A state moves one step at a time under one of 8 hidden systems, and each row is a state written as 18 numbers. Each run below is a few steps of one system.
T, seq 1 (8 x 18):
[[-23   2 -37   1  13   2  21  29   1  -1  -7  18  29 -14 -11   5 -29   2]
 [ -6  -3  -5   5   4   1   7  18 -49   7  21 -11  -1  15  12  32 -21  24]
 [ 14  15  38  11  -5 -27 -24 -23 -12   7  20 -10 -25  16  -1  22   1  -8]
 [ 11  24   8  -6  -9 -21  -7 -18  38  18  -3  17  -2 -24 -35  -6   7 -23]
 [ -2  -4 -37 -20  -4  12  19  10   8  16   1  14  42 -35  -9   3  -5  -3]
 [-10  -4 -23   9   9  14  -3  11 -42 -16  20  -6  25   1  31  30 -10  -1]
 [  1  30  12  38   5 -15 -21  -2 -29 -10   6  -5 -30  17  -1  22  12  -8]
 [ 22   8   5   8 -23 -17  -1 -11   7  26  -8   7 -26 -12 -48  -7  19  -9]]
R, seq 2, 8 rows:
[[-10  32  27 -30  -7  17  -6  -4  31  12  15   7   0 -19  -2 -15   3  33]
 [-10  25  25 -17  21 -15  24   7   5  29 -29   1   5   5 -10 -17 -26  16]
 [ -7 -13   5  -3  22 -35  11   6  -1   6   6  -1  11  20   4  26 -49  -9]
 [-12   6 -15  -2  -8  -3 -15  10  -2  -7  50   9  12 -13   0  42 -24   8]
 [ -1  36   0 -20 -10  23   2   3 -23  26  23  -2  14 -25   5  13  15  29]
 [ 11  26  31 -28  19  -4  10 -20  -8  30 -14 -13  21   1  27  -7   6  -3]
 [ -5  13  18  -7  23 -26  -9 -19  23  -6  -8  10  32  -4   7   1 -32 -32]
 [-18   9 -24  14   3   0  -5  10 -15 -15   2  21  37 -22 -20  12 -35  -8]]
T, seq 3:
[[ -9  -1 -22 -11  10  -2  -9  -1  15 -14  31   7  36 -14  27  29 -13 -20]
 [-17  44 -21  24  27  -7   2  22 -16   1   4   3  -6   4  15  29   8  -8]
 [ 21   7  -3  18  -4 -23  15   0 -39  33 -14  -7 -17   7 -25  14  10 -10]
 [ 24 -34  -2   4 -26 -23 -12 -20   1   3  15   5   6  -9 -32  13 -13 -24]
 [-12   3 -26  -2 -11   1 -16   7  38 -16  40  18   4 -23  -7  23  -5  -5]
 [ -4  29 -32  -6   9  12  14  21  -3  21  20  -4  -4 -10  23  28  30   8]
 [ 26  -1  -9  10   8 -12   7 -11 -36  19 -11 -17   1  11  19  17  28 -32]
 [ 11 -19 -13  33  -5 -27 -13 -11   3 -18 -14   9  -5   4 -26   5  -4 -43]]
B, seq 4, 8 rows:
[[-32  20 -26  13  18  -7   7  32  21 -12   2  21   0  -4 -10  12 -26   3]
 [-19  20 -11  20   6   7   4  28 -45  -1  11  -1  -8   8   0  21 -13  29]
 [ 16  -4 -15  15 -11   6 -11  -7 -52   1  23 -12   9  -3  14  31  17 -11]
 [ 14 -24 -40   0 -19   8  -9  -7  15 -10  21   7  17 -25   0  13  24 -28]
 [-20 -25 -38   4  -2  20   6  22  25 -29  -8  16  11 -11  -7 -17  -9   2]
 [-24  -5  -5  35  15   3  -3  19 -22 -36 -22   4  -7  20  -2  -8 -24   6]
 [  6  10   1  43  -9 -16 -18  -2 -39  -9   2  -2 -26  12 -20  19   5 -10]
 [ 27 -23 -20   7 -36   0   0  -4 -14  17  15  -1 -16 -12 -31  11  23  -2]]
X, seq 5:
[[-25 -11  11   3   7 -10 -16   5  19 -31  18  13   9   6  -1   9 -51   5]
 [-25  30  14 -11 -10  25 -15  10  10 -10  24  10  -4 -16  -5  -5 -10  44]
 [ -2  28  30 -28  10  21  -7 -20   0   5   1  -8  25 -11  34 -14  10  11]
 [ -5   9  23  -2  21 -15 -18 -24  18 -21 -12   7  31  -2  14  -9 -24 -32]
 [-26  26   6  16   3  -6 -13   9  -3 -19  -1  23  14 -14 -30   0 -43   7]
 [-21  26   6  -6   1  27  -6  10 -37  -6  18   0  21 -10  15   8 -14  37]
 [ -5   1  18  -7   6  22 -25 -19  -4 -32  13 -10  20   1  47  -4   7  -3]
 [-10  10  19  13  -4   6 -30 -20  23 -36 -15  16  12 -14 -12 -28  -7 -16]]
B, seq 6 (8 x 18):
[[-14  37  41  -5   6  -4 -14  -8 -25   3  13   2  10   0  -1   8 -33  25]
 [ 10  33  28 -13 -15   9 -24 -26 -21  12  28  -2  15 -22   3  12  10   8]
 [ 10   9   4 -28 -17  20  -9 -23   9   9  10   8  41 -38  -1 -10  10  -2]
 [-16   4   8 -20   5  12  -7  -9  21 -17  -8  16  45 -22   1 -21 -29  -1]
 [-28  33  27   8  12   1 -23  -2   0 -25  -2  15  16  -6  -6  -7 -37  10]
 [ -6  44  27  13 -11   4 -24 -11 -33   1   8   8   4 -17 -22   3 -10  16]
 [ 18   6  13 -12 -28  11 -14 -24 -31  15  14   2  29 -30 -20   2  -1   6]
 [  5 -22  10 -22 -20  12 -18 -26  13 -14  15   8  40 -25  -4 -11 -18  -3]]
D, seq 7 (8 x 18):
[[  0  -3  -8 -15 -11  15  -4 -10  44  -8 -14  16  16 -30 -14 -32  13 -10]
 [ -1  43  -4  -2  26 -13  12   2  30  20 -25   5  -6  -5   6  -6  25 -24]
 [  3   8 -13  22  19 -28  20  21 -21  21  -7  -8 -28  25  -2  27   1 -10]
 [ 11 -54 -19  11 -16   3   8  12 -27  -6  10 -13 -17  20  -3  11  -4  10]
 [ 13 -42  -1 -15 -26  20 -16 -18  26 -20  19  -3   4 -10   8 -13  16  -1]
 [  6  23  13 -18  -5 -11 -11 -20  53   9   6  14   3 -24 -12  -8  12 -19]
 [  0  29  -5  -5  21 -31  27  11  13  38 -21   8  -1  -2 -20   6 -10 -11]
 [ -3 -20 -28   2  20  -4  36  31 -23  16 -11 -13  -6  24  16  14  -6   7]]
D, seq 8, 8 rows:
[[-22  29 -21  29   2  23 -11  25 -22 -22   9   3 -18   0   7  11  18  17]
 [ 15   7  10  22 -26  17 -18 -13 -47  -1  -1  -7 -14  -5 -14  -6  28   9]
 [ 21 -14  14  11  -9  -6 -22 -35 -25 -13 -12  -2  28  -7  -3  -7  -1 -34]
 [-14   0 -13  20  10 -13 -16  -3  19 -34 -11  20  24 -11 -12  -2 -25 -34]
 [-23  20 -23  25   8   8   7  26  15 -16 -31  18 -15  -5 -22 -22   5   4]
 [  6  10   2  20   8  11   9   6 -17   2 -34 -13 -31  19   9 -21  40   0]
 [ 20 -19  20  22   0 -20 -17 -20 -16 -13   0 -18 -25  29  13  10  12 -24]
 [  6 -38   9  13 -16 -22 -18 -12  17 -22   4   8  -8   7 -28  -2 -29 -16]]
R, seq 9 (8 x 18):
[[ -9  -1   1 -17  23  21  25  13 -29  10 -19 -15  19  12  34 -13  -4  24]
 [ -9  22  29  10  27 -21 -20 -12   6 -18   7  -8  -8  24  33  17  -8 -17]
 [  4  29  -6  18 -12 -23 -18  -9   3   5  12  21   4 -25 -40  19  -7 -21]
 [ 15 -20 -25 -15 -14  15  23   2 -33  26  -6  -1  35 -21 -12  -1   0   4]
 [ -3 -18  10 -19  14  22  -2  -9  -5 -18   4 -18  20  12  55  -6   5   5]
 [-18  45  26  18  11  -1 -33 -10  17 -29  -2  10  -8  -3   3  -7   2  -9]
 [  7  19  -3  22  -7 -17   6   0 -29  19 -26  12   4 -12 -48  -5 -10 -11]
 [ 21 -54 -12  -6  -7  -3  12  -6 -34   6   1 -14  22  10   9   9 -12 -12]]
L, seq 10 (8 x 18):
[[ 11  29   3  18  -9 -13   5   4 -38  31  -4  -1 -24   0 -29  15  12   8]
 [ 32 -40 -15  -3 -28  -8  -1 -18 -19  13  13  -3  15 -11 -18  14   3 -20]
 [-10 -17 -24  -7  -8  31 -14  -3  13 -34  17   7  31 -22  21  -5   6  -3]
 [-22  39   5   5   6  29   0  13   5 -11 -24   9  -6 -11  -2 -35  15  25]
 [ 16  10  11  23   4 -19   9  -5 -22  18 -41  -4 -22  13 -24 -17  15 -16]
 [ 16 -35 -25  26  -8 -18  -7  -2 -21 -11  14  -6  -6  12   1  30   3 -32]
 [-13 -22 -21  -5 -20  33  -9  16  -8 -22  36   0   2  -7  10  11  -2  31]
 [ -2   2  23 -23  -9  33   6  -4   6   5 -18  -6  -3  -5   3 -42  15  35]]
U, seq 11 (8 x 18):
[[  2  24 -17  21   2 -12  19  15 -18  23 -34  11  -8  -9 -40  -8   6  -7]
 [ 16 -50 -25  -1  -3   0  20   3 -37   6  -6 -12  21  10   8  10  -9 -11]
 [ -4 -31 -19 -16  -7  16  -6   3  47 -22  24   0  -4  -2  22  -1  13  -1]
 [ -8  31   1   4 -10  14   4  11  22   9 -17  10 -29 -13 -26 -28  28  20]
 [ 15  -7   6   7  10  -4  25  -1 -43  23 -41 -14   1  17  -3 -16   5  -3]
 [  3 -48 -13  -7  17 -15  10   2  21 -14   0  -9   7  24  28   8 -17 -24]
 [-21  -2 -18   0  -8   5   1  23  48 -14  14  19 -22  -8 -22  -3 -10  19]
 [  0  12   2   3 -14  18  15  16 -36  23 -10  -6 -20   0 -21 -12  12  41]]
L, seq 12:
[[  7  21  28 -31  -7  14  -9 -28   6  12   0   3  38 -29   4 -17   2   2]
 [  0  43   3   7  10 -11 -16 -19  27  -2 -13  15  13 -22  -7  -6  15 -35]
 [-12  26 -21  31   1 -21  -6  13  -4  -4  -5  23   0 -14 -41  14 -18 -17]
 [ -2 -11  -2  15 -14   0  -4   1 -49  -6  -1   8  26  -8 -29   5 -37   7]
 [  6   1  22  -1 -13  22 -27 -28 -38 -18  10  -6  30 -12  15  -4   1   1]
 [  2  34  15   9 -17  17 -34 -21  10 -15  13   5  -8 -21  -1  -7  37  -3]
 [  4   7  -4  21 -22  -6 -11  -2  22  -5 -13  19 -24 -15 -49 -17  12  -8]
 [ -2 -36 -10  27  -7  -8  -5   1  -9 -30 -24  10   5   7 -30 -15 -26 -15]]
X, seq 13, 8 rows:
[[ 22  -1 -19  17  16 -19  13  -7 -17  13 -26 -10   0  10  10   8  27 -44]
 [ 10 -23 -18  37  -7 -26   0   7 -22  -6  -9   0 -23  18 -28  16  -8 -21]
 [  9 -30 -22  10 -28  13  11  18 -29   8  12  -6 -23   3 -23   6   9  26]
 [ 20 -35 -23 -17 -13  23  17   2   4  10   4 -17 -10   2  21  -6  40   5]
 [ 17 -16 -17   1   5 -11  10  -5  39   5 -22  -3 -19   6   0 -13  34 -34]
 [  9   7 -11  15   5 -27  22  12   4  28 -30   6 -26   7 -38  -4   4 -13]
 [ 11 -15 -12   0   3 -16  30  19 -33  34   1 -13 -17  21  -7  23  -9  12]
 [ 13 -43  -9  -7  -8  -6   5   6   6   2  29 -18 -28  24  20  24   6   5]]
E, seq 14:
[[  5  19  26  28   8 -16  -4  -5 -18   2 -32  -7 -35  24 -13 -14   8  -5]
 [ 11 -40  17  11  -5 -32  -9 -13   2 -12   0  -3 -13  25 -17   5 -32 -16]
 [-15 -32 -12 -11 -15   5   6  17  32 -12  15  14  -2  -5 -22  -5 -32  24]
 [-19  26   0 -12   9  13  23  28  24  16 -14   5 -23   0  -8 -19   5  35]
 [ -3  27  30  11  26 -20   1   0   5   5 -15 -13 -36  32  18  -1   8  -2]
 [  0  -9  14  20   0 -33 -25  -9  11 -21  23   1 -21  19  -5  28 -23 -20]
 [ -8  -8 -19  -8 -13 -14   5  17  23   9  28  18   2 -16 -33  22 -32  10]
 [-12  21  -1 -32  15   5  31  22  17  36   3  -1   0  -3  10   3  -6  31]]
U, seq 15, 8 rows:
[[ 12  15  -2  -9 -12 -20  -4  -4 -11  30  39   2   4 -14 -15  42  -8  -1]
 [ 15   5  12 -34 -18   6  -7 -22  -1  22  31   1  31 -29   0  13  -1   6]
 [ -3  36  12 -26   8  17  -7 -18  11   6   2   4  39 -29  20  -9   9  -4]
 [-10  49 -13   7  25  -2   0  -1  -5   5 -14  10  29 -19  11   8   8 -26]
 [  5  13 -38  18   7 -14   2   4 -20   6   5   9  24 -17  -5  32   3 -36]
 [ 14 -17 -38   2 -25   7  -9  -4  -5  -2  26   9  21 -30 -11  22  15 -20]
 [ 12   0 -16  -8 -27  31 -12 -14   6  -5   5   6  15 -34  -5 -16  39  -5]
 [  9  15  -4   6   2  20  -1 -16  -2  -4 -35   0  14 -15   8 -32  40 -21]]
E, seq 16, 8 rows:
[[-16  31  37   1  34 -10   2  -2  -4  -3 -26  -4   1  21  18 -14 -20   4]
 [-12   4  28  26   0 -12 -28  -5 -24 -30  17   0 -11  19  -3  15 -31   7]
 [  2  -6  10  -1 -30 -11  -7   1  -8  12  24  10 -10 -11 -46  10 -28  24]
 [  3   2  26 -42  -3  -1  21  -1  24  33  -1   0   2  -4  -9 -17 -18  30]
 [-18  25  40 -15  19   8 -12  -8  28 -16  -2  -4  -5  10  29 -18  -6  16]
 [-18  41  23  29   4 -13 -33  -6  -2 -25   5  13 -12  -1 -15   5 -14  -5]
 [  2   9  14   7  -5 -30   2  -2 -22  19   3  10   8  -2 -39  17 -42   0]
 [ -4 -20  21 -35  -2   1  13   4  -4  17  17  -7  14   6   6   3 -39  34]]

Which system made each of these runs?
seq 17:
[[-19  19  18  -6  26 -32   3   6  25   3   1  10   1  10  -5  13 -45  -2]
 [-26  19  12  -2  14  -9  -4  19  -2  -5  27   3  -4  11   6  27 -41  27]]
 | E
seq 18:
[[-15  22  -4 -22  -4  41   4   6   0   0  -1   8  28 -30   6 -21   7  28]
 [ -9  26   1  -5  33  10  -1  -8   4 -12 -18  -3  30  -2  43  -7  11 -22]]
 | X
seq 19, 2 rows:
[[-12  44  14   6  19 -23 -18  -5  38  -6  13   9 -13   0   7  18   0 -19]
 [-11  46  -7 -10  -2  12  16  21  -4  32   2   8  -8 -19 -17  -1  13  32]]
 | B
seq 20, 2 rows:
[[-19   0   6  21  26  -7  -3  12 -34 -23  -3  -5   6  26  21  14 -34   0]
 [  6  28  -3  29 -10 -11 -26  -6 -18  -6  28   0 -22  -2  -4  35  21 -13]]
 | B
seq 21 (2 x 18):
[[ 10  -8   0 -24  16  -6  28  10   1  33   9 -22 -15  23  34  17  13   9]
 [  9 -23   2 -17 -10 -11  -2   2   2  12  48 -12 -13  12  15  37 -10  13]]
 | D
seq 22 (2 x 18):
[[  3  33   0  17  -4 -27 -17 -12  25   4  -1  20  -6 -19 -35   8   3 -30]
 [  2   5 -40  -9 -14   6  19  15   1  26   4  15  20 -35 -31   8   2   3]]
 | T
seq 23 (2 x 18):
[[-28 -25 -29   3   2  16   4  29  24 -32   9  13   2   1   1  -3 -21  16]
 [-19  35   0  -2   6  28   2  18  15  -2  -3  -1 -25  -2  15 -16  30  29]]
 | X
seq 24 (2 x 18):
[[ 18  16  17 -12  24 -23  19 -11 -18  38 -14 -17   4  16  21  12   5 -17]
 [  1 -13  -8 -19  14 -32   9  -3  34  11  10   8  22  -3   1  20 -32 -27]]
 | U
seq 25 (2 x 18):
[[ 14 -52 -10  18  -3 -10   9  -3 -12 -12 -32  -4  -2  18 -14 -17  -9 -21]
 [-12 -25 -12  18   9  16 -13   9 -17 -41  11 -11  -4  23  39  10   1  -1]]
 | L
seq 26:
[[  0   6  24  -4  10   2 -17 -12 -27  -9  28 -17   6  18  43  25  -4   3]
 [  7  26  18 -19 -18   4 -13  -8  21  19  39  -2 -23 -12   1  14  23  20]]
 | L
seq 27:
[[ -3  17  -3  -7  -6  36 -14 -14 -17 -15   0   3  38 -29  20 -13  19   1]
 [ -7  13  -8   8   6   3 -13 -13   0 -20 -18  19  46 -28  -9 -12 -14 -28]]
 | B
seq 28:
[[ -3  14 -18  11  13 -31  12  19 -17  22  15   1  -7   9  -8  42 -21  -7]
 [  8 -16  -5 -24 -13   1   9   1 -26  25  30  -3  28 -12  -3  24 -25  18]]
 | L
seq 29:
[[-19   2  11 -23  16 -11  15  11  31   6  -6  12  16   0  -9  -8 -47  15]
 [-20  30  37  -3  15  -1 -11   5 -13  -5  16  -6  -8  17  19  10 -26  31]]
 | B
seq 30, 2 rows:
[[ -8 -11 -17  32  13   5   6   8 -24 -25 -45   4   8   9  -4 -23  -4 -17]
 [ -9 -30   0  23 -19   7  -1  16 -20 -19  -5   2 -26  16 -28 -12 -19  28]]
 | T
seq 31 (2 x 18):
[[  7 -43 -20  14  17 -10  11   4  -1 -17 -22 -10   0  27  22  -2  -1 -31]
 [ -8 -36 -43  22 -10  14   0  23   3 -29   9   4 -15   6  -2   7   8  -1]]
 | E
seq 32 (2 x 18):
[[ -3 -22 -38  -2  -2  -6  20  25  45   5   4   5 -27   2  -9   5  14  -4]
 [ 18 -12 -15 -15 -11   1  21   8  26  29   2 -10 -36   4  -3  -2  41   5]]
 | D
seq 33:
[[-31  41   4  19  22  10  -7  13 -16 -22 -20  13  16  -5   2 -11 -19   7]
 [ -3  17  17   9  -9  10   7   7 -50  16 -16  -2  -6   0 -26 -12  -9  34]]
 | T
seq 34 (2 x 18):
[[-23   5   6 -16 -13  27   3  17  10  -6   8  12   2 -14 -15 -20 -20  49]
 [ -7  26  14  -3  15  20  10  10 -34  12  -5 -18 -11  15  31  -3  18  30]]
 | U
seq 35 (2 x 18):
[[-19  19  -8 -10  13 -19  17  29  25  18  17  10 -15   4 -11  22 -27  19]
 [-12  29  13 -15  20 -14  11  19  11  22  22  -7 -21  17  20  27  -8  21]]
 | E
